The rows of T fall into 4 groups, which share some directions, and each row is roughly a mix of its group's hidden directions, except one row that fits no group.
T (97 x 10):
[[ 44  47 -27  -7  -3 -21 -19 -42  42 -28]
 [-33 -12  45 -22 -24   6  -5  53 -51  12]
 [-21  17  39  -9  -3 -23 -68  32  37  -4]
 [  1 -21 -23  65  55 -24 -13   0  20  23]
 [-32  38  54  -2 -11 -12 -51  39   3 -10]
 [-14  10   1 -28 -79  34  10  22 -21  23]
 [-38 -21  15  18  58  30 -10   4 -47  28]
 [-12  23  33 -45 -17  37  27   0 -58 -19]
 [ 24 -18  -4 -44  15 -15   9 -65   2 -49]
 [-18 -32  10  12 -20 -26 -28  55  42  42]
 [-16 -54 -34  -2   5 -21  71  -3  -8   4]
 [-48  33  17 -12  32  12  30  42 -47  -8]
 [ 10 -21 -24  -6  21  25  71 -32 -41   3]
 [ 20 -37   6 -49  -4  27  50 -32  -9 -37]
 [-67 -21  13  -1  31 -44  22  23 -30   5]
 [-59  -8  20 -17 -28 -26  -2  65  -7  -7]
 [ 25 -42  25 -35  11  26  49 -49  -6  -5]
 [ 30  18 -41  37  26 -42 -24 -40  19 -26]
 [-39 -34 -26 -30 -11 -30  65  -1 -17 -12]
 [  4  19   4  25 -12  49 -23  33  24  65]
 [-17  54  -6   8 -12 -58 -24  38  27 -20]
 [-26   7 -20 -68 -30 -27  11  28 -21 -35]
 [  9 -35 -12  62   9 -39 -17 -30  33  29]
 [-26  34  60 -31  38  14 -40  16  -7  -7]
 [ 16  26 -36  12  -2 -48 -24 -18  62 -23]
 [-48  24  40 -15  21 -15  11  29 -60  -9]
 [ -4  12  34   8  34  58  -5  33  16  51]
 [-33  19  39 -43  11  -3  14  24 -59 -28]
 [-39  27 -25   2 -30 -38 -33  47 -18  33]
 [ 64  -7  -4 -26   4  51   8 -44  23  -4]
 [ 30 -21  33 -20  29  10 -34 -70   8  10]
 [  3  47 -18 -47 -23   3  13 -10  58 -33]
 [-29 -47 -31   6 -26  -4  40  -7 -30  52]
 [ -2 -24  37  -7 -21  27  48 -19 -58  27]
 [ 11 -58 -18 -16  24   0  55 -46  -8   8]
 [ 26  24  27  -2  32  55 -28   3  42  37]
 [-16  34 -32  14  -4 -59 -22  29  47 -17]
 [-38 -19  31 -13   1  27  23  32 -69   0]
 [ 42 -11  17 -38  36  47   7 -53   5   0]
 [ 27 -43 -58  31 -16 -26  11 -39  13  18]
 [ 22 -32   5 -15  22  23  50 -61 -32   4]
 [ -5  30  20 -55 -59   1   8  10 -23 -38]
 [-46 -19  26   1  -3  25  52 -23 -54  -9]
 [ 24   5  11 -56   4 -13   4 -48   2 -59]
 [ 46   7  11 -24  14  69  17 -28 -25  18]
 [  3 -28   6 -57   0  -4  32 -49 -22 -43]
 [  1 -26 -12 -33  -3 -40  24 -45 -23 -57]
 [-19  44  12  29  43 -12 -60  33   8  -3]
 [-45 -22  18 -11 -12  27  42  40 -44  27]
 [-54 -10  -1 -21  12  33  52  20 -38 -27]
 [ 31  -3 -31 -62 -34  28 -41   5   9 -20]
 [-10 -13   7 -62 -53  23  32 -18 -31 -14]
 [-50   7  23  13  20 -51 -58  17  -1  11]
 [ 39  -1 -32  38  25 -17 -39 -37  46   7]
 [ 26  21  -5 -23  -5  62  61  12 -17 -18]
 [ 14   8 -18  27 -27 -30 -70   5  45   9]
 [  7  43  59 -43  28  28  -6  21   9 -22]
 [-47 -26 -15  25 -28 -62  11  39   5   2]
 [-12   0  27   3  12 -35 -81 -10  30  11]
 [-49  -1  19  24   6  -2  26  66 -36  18]
 [ 36 -52  -7 -26  -5  50  29 -44   1  -5]
 [ 12 -23 -14  30  -8 -15   0 -32  76  33]
 [ -5  52  -2 -44 -39 -26  -8   4  41 -36]
 [ 18 -32   4 -14  26   9  56 -39  26 -48]
 [  0  11  -9 -63 -15 -24  19   9  12 -66]
 [-12   6  12 -40   3 -32  54  -1   3 -64]
 [ 16  20 -24  24  12  13 -79  15  32  20]
 [-48 -19  27 -12  -1  14  20  42 -64  -5]
 [-51   5  38   9  46 -16  35  11 -45 -10]
 [-57  21   5 -44 -28   1  39  18   9 -40]
 [ 33 -17 -26  52  18 -30 -23 -39  40  20]
 [  6  47  16 -17 -35   5 -60  37 -26  16]
 [ 37  28  -8 -10 -23 -33 -48  10  60   8]
 [ 29  56   1  12 -32  10 -51  19  39  11]
 [-23 -22  29 -21 -12   2  66 -10 -55   3]
 [-28 -22  37 -23 -10  53  45   2 -41  16]
 [ 28  65  12   6 -13 -15 -49  20  34 -21]
 [ 44  14 -27  30   7 -33 -29 -44  48   1]
 [ 39  -8  45 -47  16  40 -15 -34  30 -10]
 [ 11  46   6 -32  26  41 -33  43  35 -11]
 [  7  11  15 -34   3  64  46 -34 -31  -7]
 [ 19 -12  19 -20  10  73  35 -25 -28  24]
 [-14  14  39 -34  -1   0 -39  50  51 -16]
 [-47 -27  -5  -2 -33  -7  43  32 -53   6]
 [-24 -16 -66 -12 -36 -46  14  15  25   8]
 [ -2  54   9 -58 -18   9   0  20 -28 -45]
 [-39 -32 -16  31 -38 -60  19  27   0   2]
 [ -9  29  13  52  48 -32 -21  47  11  -5]
 [-24 -16  34 -25  -1  46  25  30 -60  11]
 [ 35  -1   1 -16 -37   9 -33  23  73 -13]
 [-36  -7 -24  56   5 -60  -9  29  20   1]
 [ 49 -18   1 -14  25  29  -9 -74   3  10]
 [-38  -2  20  63  31 -13  15   4 -25  47]
 [ -7   4 -14  59   7   5 -45  10   6  63]
 [ 18   4 -31  66  21 -18 -37   2  37  29]
 [-38   2  16  33   7  19  12  65 -19  44]
 [ 42 -21 -26 -35  15  42 -31 -19  36 -35]]

In each list below, one row fits none of the groups, and each other row fits one group, some only roughly. Which row is it?
  * K_375: [ 25  -5  21 -50  25  53  49 -16   1 -17]
  * K_283: [  2  -5  72 -18   3  50  12   0 -28  32]
  * K_312: [ 22  10 -35  54   3 -44 -42  -6  38   0]
  * K_815: [ 35 -11 -20  31  36  19 -30 -36  47  34]
  * K_147: [ 42 -14  -2 -34  30  20  -8 -66  30 -13]
  * K_670: [  4 -37  11  40  56  46   2 -30  -5  26]
  * K_635: [-10  -3  34 -68 -21  46  31  -5 -24  -5]
  * K_597: [ 18 -31  -5  -1  34   9  21 -74 -36  13]
  * K_499: [-30  -3  34 -46   3 -10  40  15 -44 -44]
  * K_54: [ 25 -17  33 -52  -1  48  26 -17 -30 -32]
 -> K_283
  * K_680: [-41  31  -6  45 -26 -40 -33  39 -20   6]
  * K_768: [-46  18 -12  57   3 -26 -29  43  -9  27]
  * K_817: [ 24 -15   0  -8 -27  28  72 -31 -35 -16]
  * K_859: [ -5 -34 -57  44 -32 -47  11  -2   8  14]
  * K_610: [-37  -6  40 -27  27  -5  42  30 -44 -28]
  * K_409: [ 35  -6  18 -60 -24  52 -11 -10 -30 -19]
  * K_705: [-37   3  20 -42  -9  18  19  56 -46 -19]
  * K_991: [-24  52  20 -17  -2  30  15  65 -14 -21]
  * K_8: [ 62  12  -5 -30 -38  11 -13 -17  42 -37]
  * K_941: [-12  61  38  -1  -7 -18 -43  41 -27  -2]
  * K_668: [-40  20  12 -46 -10  11  13  52 -37 -35]
  * K_338: [ 38  10 -24   1  -4 -45 -28 -44  30 -47]
 -> K_768
  * K_439: [ 15  19 -34  40  15 -17 -69 -27   5  24]
  * K_687: [-31 -29  22 -48  -9  30  50   2 -43   0]
  * K_332: [ 43  -9   0  27  40  43 -37 -26  42  -6]
  * K_314: [  0  34  48 -44  33 -11   1   8  -7 -57]
  * K_167: [  0   7   5  51  41  23 -20  32  25  55]
  * K_58: [ 28 -30 -20  58  47   3   0 -43 -10  19]
  * K_227: [-17   2  54  16  46  35 -13   6 -53  14]
  * K_110: [-33  46  47 -10 -11   6 -25  58  -5 -17]
  * K_744: [-54  -4 -20  47  24 -45   2  23  -1  34]
  * K_719: [ 39   8 -36  33  20 -49  -8 -42  33 -17]
  * K_466: [  8 -24  20 -36 -37  39  26 -11 -59  22]
  * K_169: [-10 -21  47  21  58  26  38 -25 -23  -8]
 -> K_719
  * K_84: [-14 -20 -61  47 -27 -48  12  14   2  12]
  * K_230: [ -7 -26  39 -46  43  30  42 -26 -20  -1]
  * K_5: [-37  -9 -17  65  36 -27   3   4   9  43]
  * K_206: [ 39 -17 -32  58  48  -9 -26 -21  -9  14]
  * K_682: [-30  41  -5 -24   8   0  12  15 -55 -57]
  * K_631: [ 18 -52 -58   3 -28  19   6 -23  21  38]
  * K_857: [  3 -57 -27  29  25 -43  10 -18  46  13]
  * K_20: [-49  11  19  -2 -18 -51 -16  35 -39 -34]
  * K_500: [ 35   3 -30  45  20 -47 -39 -26  31  -1]
  * K_782: [ 16   1 -32  48 -17  21 -32   4  32  60]
  * K_923: [ 42  28 -33  26 -27 -16 -48 -27  40  -1]
 -> K_857
  * K_949: [-31   7  -5  17 -13 -42 -55  48  36   4]
  * K_561: [-20  -3   0 -39 -35  29  10  61 -46  -1]
  * K_928: [-35 -22 -14  61  18 -13  12  43 -17  39]
  * K_812: [  4   7 -24  50  13 -46  19 -15  62 -11]
  * K_585: [-20  56  47   7 -28 -18 -18  36 -36  15]
  * K_843: [-12 -48 -47 -11 -25 -19  59 -17  19   2]
  * K_967: [-32  19 -32  -4  -4 -61 -16  32  24 -45]
  * K_176: [-23  -1 -46  52  10 -43  -6 -18 -45  16]
  * K_509: [ 36  29 -16  42 -19 -22 -32   0  63   8]
  * K_163: [ 28  18 -12 -26  -9 -33   9  -7  52 -63]
  * K_828: [  9  35 -43  57 -53  -9 -13  19 -13   4]
  * K_211: [-47   6  52 -34  15   4  35  42 -21 -17]
  * K_71: [-53 -11  30   9  18  -2  26  13 -63  31]
  * K_247: [-41 -17 -13  49   8 -66 -18   9 -16 -17]
  * K_826: [-10  -1 -20  69  12  -7 -24   3  30  55]
 -> K_561
  * K_411: [-12  43  41  55  46 -13 -27  15   3   3]
  * K_577: [  2  33 -14  59  -2 -35 -41  40  26   8]
  * K_331: [ 42  35  -4  35  -7  -3 -48   4  57  -6]
  * K_219: [ 34  43   7 -29 -26 -14 -22  17  44 -50]
  * K_153: [ -5   4  42 -70  -8  42  26  -6 -20 -16]
  * K_358: [ -8  -3  24 -36   5  63  34  10 -53   0]
  * K_98: [ -2 -44 -57  33   8 -45   7 -32   0  24]
  * K_972: [ 55   8  16 -35  -7  56   7 -18 -11 -41]
  * K_935: [-55  -8  22 -37 -10  27  38  40 -30 -14]
  * K_2: [ 22   0 -52  44 -26 -46 -32 -23  21  -5]
  * K_232: [  8 -49   6  29  11  19 -20  35   3  67]
 -> K_972
  * K_218: [-11 -35  18 -37  22  48  21 -14 -60  -1]
  * K_636: [ 28   8 -26  47  20  -1 -49 -10  57  13]
  * K_6: [ 13 -10 -10 -63 -19  14  36 -48  -8 -37]
  * K_845: [  4  19 -54 -14 -23 -26 -54  26  41  -4]
  * K_419: [ 24  -8 -44  52  14 -44 -31 -27  30  -2]
  * K_739: [-10   3 -25  42 -49 -48 -42  22  21   4]
  * K_581: [ 28  51  20  14  17  24 -47  21  46  19]
  * K_786: [-44 -33 -10  -1  15 -22  71 -10 -29   6]
  * K_945: [ -8   3 -34  29 -10 -57 -13 -16  63 -13]
  * K_515: [  3  24 -10   4 -20 -71 -45  20  27 -24]
 -> K_6
  * K_9: [-35 -31 -16   8 -47  25  29  25 -33  46]
  * K_152: [ -7 -34 -41  67  29 -38  -2  -6   5  16]
  * K_842: [-37  24   8  30  24 -41  18  62 -22   7]
  * K_709: [ -9 -39  30 -30  36  38  40 -24 -37 -19]
  * K_762: [-49 -42   2  23   3 -28 -10  64  -6  15]
  * K_76: [ 34 -21   2 -33  29  24  -4 -71  27  -7]
  * K_795: [-16 -33 -39  28 -47  19   5  14 -11  58]
  * K_139: [ 13 -66 -19   1 -28 -33  38 -41   6   1]
  * K_900: [-44 -17  31 -30   6   8  48  28 -51 -10]
  * K_81: [-30  16  53 -37  21  10  29  39 -32 -25]
  * K_120: [ 69   1  20   5  -5  45 -19 -34  34 -11]
 -> K_842
  * K_648: [-46 -31   3  32  27 -13  37  40 -41  18]
  * K_591: [ 17  70  -6  18  11  32 -56   7 -10   2]
  * K_239: [-50 -41 -13  27   8 -62  18  -4 -22  16]
  * K_541: [-48  18  31 -50 -43   1  18  36  -6 -19]
  * K_535: [  2  -9  -5 -68 -46  -7  38   0 -21 -35]
  * K_555: [-50 -24   2  44  36 -14  40  -1 -25  34]
  * K_607: [ 49  -9 -15  12   4  61  -7 -44 -18  32]
  * K_170: [ 34 -40  18  38   6  14 -11 -37   8  61]
  * K_964: [ 42  36   8  -9 -24  32 -53   9  46 -13]
  * K_235: [  7 -13 -75  45   7 -29  -6 -22 -12  24]
  * K_44: [ 18 -13  40 -16   3  55  10   0 -60  29]
  * K_996: [-19  21 -14  62 -17 -21 -20  54   5  32]
  * K_576: [ 31  33  37 -59   9  26  -9 -28  14 -35]
 -> K_607
  * K_617: [ 37 -33   5  36   9  19   0 -43  33  54]
  * K_424: [ 22  -2  -9  14 -23 -41 -35  -7  72  22]
  * K_793: [ 28  12  -2 -51 -38 -27   3 -54   8 -34]
  * K_974: [ 45  19 -36   8  10  -8 -27 -14  72   4]
  * K_732: [  7  15  27 -50 -10  69  31  -4 -26   3]
  * K_962: [-29 -44  11 -23  -2  48  42   8 -30  38]
  * K_559: [-28 -14  -4  59  10  -4   6   1 -21  70]
  * K_766: [ 18  32  59 -31  -2  28 -28   7 -47 -17]
  * K_461: [ 30  26 -28  16 -21 -33 -21   3  71 -20]
  * K_72: [-41  39   7  -5  26 -13 -48  58  15   1]
  * K_378: [ 46  -1  -7   0   4  47  12 -51  41  34]
  * K_242: [ 54  -6  41 -23 -19  29 -17 -50  28 -11]
 -> K_793
  * K_847: [-15  34  30 -49  33  32  -5  30 -31 -36]
  * K_15: [ -1  29  71 -32  15  41  -5 -13 -29 -13]
  * K_549: [  7  13 -38  65 -14 -38 -36  16  24  18]
  * K_868: [ -4  -1  34 -55 -24  29  12   2 -65  -3]
  * K_404: [-34   4  11 -38 -43  -5  13  28 -63  22]
  * K_640: [ 49  37 -21   1  19  28   5 -66   2 -14]
  * K_412: [ 29 -23   5 -48  22  29   6 -66  19  -9]
  * K_288: [-13  53   9 -25 -48 -36 -24  43 -17  -1]
  * K_498: [ 34  13 -32 -44 -62 -10 -18   7  31 -20]
  * K_848: [ -8  18  53 -48  36  -5  11   7 -13 -53]
  * K_17: [ 28  -2  29 -40 -11  70  13   4  -8  38]
 -> K_847
  * K_144: [-19  -8 -11  71  37  -1 -18  -1  12  50]
  * K_80: [ 45   4  47   1   9  64 -25 -19 -21   8]
  * K_141: [  2   7 -36  63 -24 -11 -32  23  20  44]
  * K_838: [  5 -63 -25   9 -10 -31  56 -32   2   4]
  * K_723: [ -4 -10   3 -49  37   5  28  -7   8 -71]
  * K_775: [ 18 -17  35 -21 -19  61  28 -31   7  42]
  * K_957: [-10 -33   6  -2  30  61  32  19 -50  15]
  * K_639: [ -8   3  49  13  39  25  61  17  22 -26]
  * K_255: [-41 -28   8   2  29 -20  72 -12 -24 -15]
  * K_403: [ 27   6 -23  40  28 -53 -36 -20  32 -27]
  * K_801: [  0 -25   3 -14  21  28  69 -30 -47   3]
 -> K_639
  * K_575: [-20  21  29 -64 -37  26   9  46   2  -3]
  * K_458: [-20   9  52  -3  10  28   7   3 -73  25]
  * K_270: [-16  45  14  36  -3 -20 -56  37 -15  33]
  * K_806: [ -2  24  -8   9   2 -23 -74  30  48   3]
  * K_23: [  9 -25 -13  10  -3  12  68 -42 -50   5]
  * K_661: [ 58   4  27 -18   0  55 -44 -17  12 -13]
  * K_478: [-45 -18  -3  43   2   6   3  32 -35  59]
  * K_284: [ 51   5 -19 -20  -7  12 -16 -18  59 -48]
  * K_199: [  0  59  24  34  17 -27 -49  28  22  -7]
  * K_873: [ 10  13  22  33  69  17 -20  20  39  29]
 -> K_478
